In the rows, zero is written as 128.
One hidden turn or mirror swaps the rows below in pairs. Which row is each named row swapped with?
nel: [118 110 110 121 122 166 116 115 124 164 149 142 138  93]
loro: [112 133  89  93 134 141 134 125 122 155 122 133 171 116]
mufa: [103 124  95 115 132 155 139 106 125 151 127 101 145  73]
bonar: [134 116  93 134 146 145 127 160 137 107 130 107 134 105]
kar: [139 149  72 125 125 132 142 110 100 143 112 133 136  87]
ririb: [162 126  81 120 120 151 118 144 122 158 114 139 133  93]
sol: [116 107  95 135 131  99 145 146 112 137 129 104 113 117]
bote: [127 146  91 119 130 151 123 108 125 169 115 111 151  78]
Lis: [102  99 102 128 161 121 107 149 110 133 136 106 124 116]
fefo: [122  90 107 130 132 127 122 138 105 150 142 150 117 125]
sigu: [119 157 107 126 137 153 140  96 115 140 132 110 116 115]
mal: [126 104  95 132 158 111 127 159 116 131 113 111 125 128]
putuf: [115 123  89 144 142 106 104 128 145 137 137 124 140 129]
tudu: [114 143  97 108 120 134 119 119 102 179 136 113 142  87]
dusep: [121 137 115 121 145 145 147 133 114 124 133 105 113 138]
Zeg: [147 102  78 134 152 150 107 140 121 130 108 141 123 102]

Swapped with sigu: dusep
Swapped with loro: putuf
Swapped with bote: mal
Swapped with sol: mufa

One hidden turn or mirror swaps the rows below in pairs. Which row is each named row swapped with?
fiseb: [124 116 123 142 126 121 131  96 146 140 128 121 111 123 131 143 154 143
  90 129 130 150 109 125 120 134 134 154 139 119 127 111 139 127 144 148
 126 152 107  99 107 150]
Muro: [132 118 131 115 134 120 114 127 132 114 120 138 108 147 107 104 133 116
 181 119 138 131 125 120 143 153 138 143 111 111 151 103 121 112 107 118
 127 100 121 113 118 121]
sig: [136 123 142 124 144 111 104 132 132 116 121 135 104 151 112 115 138 105
 173 118 122 119 131 111 110 149 137 149 119 114 128  96 128  89 130 120
 116 117 115 125 116 131]
pariv: [138 110 159 131 144 130 110 149 123 119 117 137 105 151 105 120 132 110
 172 106 137 132 134 123 132 142 143 138 104 110 138 105 121 108 125 131
 120 108 126 127 106 128]
kabu: [117 135  93 118 129 128 128 151 117 131 122 125 140 134 128 120 122 112
 139 147 133  99 149 132  92 135 129 128 118 136 107 162 123 122 131  95
 148 121 135 141 146 128]
Gupu: [140 113 118 138 124 107 117 113 151 139 136 129 109 130 124 142 134 125
 100 131  99 123 102 130 107 131 143 151 142 116 124 100 142 113 141 147
 129 145 128 102  93 153]
Subu: [138 117 142 155 121 132 140  94 164 153 135 129 111 134 135 139 132 135
  96 117 116 140 103 138 132 129 138 152 139 123 136 112 138 124 134 149
 131 148 115 112  93 152]
vuvi: [121 144 108 123 113 124 137 138 123 138 123 131 138 124 137 127 112 116
 121 143 136  98 149 120  93 131 121 120 128 125 101 161 114 119 129  83
 146 125 128 148 144 132]
visi: [108 143  97 146 121 124 131 135 112 138 121 132 141 125 126 119 125 116
 122 143 143 104 136 119  93 141 109 137 139 125 116 164 116 122 123  96
 146 122 129 156 147 138]
gesu: [109 118 123 160 139 117 136 121 144 155 142 107 126 123 132 162 128 134
  85 136 113 130 115 121 118 135 120 130 139  98 118 132 145 127 141 134
 138 145 110 112 107 152]
kadi: [101 127 104 150 141 116 137 129 119 148 127 110 141 122 126 151 106 127
 106 153 123 108 135 117  95 131 125 118 139 110 108 155 138 123 139  99
 145 133 119 136 136 139]
mon: [139 114 131 138 132 131 146 108 155 153 138 125 102 130 127 145 140 137
  86 122 119 143 103 131 110 131 134 148 127 106 131 112 137 134 129 145
 124 148 112 102  95 149]
dupog: [147 134 123 134 104 149 143 114 131 129 120 144 141 125 135 119 122 134
 158 138 155 144 141 139 162 118 130 109 127 147 169 113 103 129 119 137
 117 113 127 137 112 120]
Bofub: [130 135 117 136 122 151 163 129 128 138 128 137 138 121 152 111 120 126
 134 131 157 149 125 147 163  97 133 112 134 152 150 129 111 148 121 139
 116 128 123 151 116 128]
nuse: [111 139  81 125 118 119 142 144 126 141 137 137 142 125 142 119 108 119
 110 143 131  94 130 139 115 115 126 125 142 137 117 157 127 125 121 103
 148 126 143 153 137 135]
Dazuk: [144 118 157 142 134 138 127 147 117 116 120 132 109 141 114 119 131 114
 190 112 114 136 119 121 124 138 134 126 116 112 139  98 129 103 125 128
 108 120 130 114 119 121]
torob: [124 132 139 132 124 151 163 143 127 131 131 138 134 122 150 116 121 148
 166 114 143 146 130 139 166 104 141 107 121 143 150 123 124 116 120 119
 113 120 122 143 129 116]
kotub: [133 133 131 126 121 162 150 126 136 137 115 127 135 122 144 119 109 123
 155 120 162 149 141 145 165 113 146 103 124 142 151 121 121 119 121 130
 110 127 124 156 126 117]

Swapped with dupog: Muro
Swapped with fiseb: visi
Swapped with nuse: Gupu
Swapped with Dazuk: torob

One hidden turn or mirror swaps the rows below in pairs. Which row is each named row swapped with?
bapa: [135 121  94 157 119 113 132 111  84 124  93 127 103 175 150 122 132 140]
pomak: [184 107 106 143 136 134 132 132  81 145 116  94 130 167 144 151 144 133]
zikov: [128 141 104 134 102 100 146 126 102  86 129 114 135 161  97 136 158 149]
goz: [147 103  89 143 108  92 153 125  89  92  88 120 113 173 155 160 138 131]
Tun: [141 122  92 148 108  84 149 111  80  95  95 123 108 181 138 141 138 140]
Dap: [155 111 109 141 120 104 148 148  89 131 103  86  91 139 149 117 115 141]
Lofa: [130  97 112 122 102 151 147 134 101 118 143 104 144 146 140 154 154 153]
peteb: [128 101 109 127 101 147 143 119  97 126 144 115 139 159 158 153 148 151]
bezo: [155 136 111 108 142 136 129 132  99 112 138 111 155 166 138 130 155 147]
Veni: [120 132 122 130  91 115 147 146 101  91 137 111 116 139 110 146 168 130]
lav: [150 122 114 137 121 102 144 158 103 119 112  90  86 128 142 118 123 143]
megu: [172 125 120 112 133  93 150 149  77 102 114 101 105 160 165 142 140 118]
Sokin: [180 114 121 130 127 126 141 161  94 121 128  82 124 141 121 160 159 126]
kuger: [134 148 104 135 104 105 143 131 107 109 136 100 149 156  97 123 142 142]

Swapped with lav: peteb
Swapped with kuger: goz
Swapped with Dap: Lofa

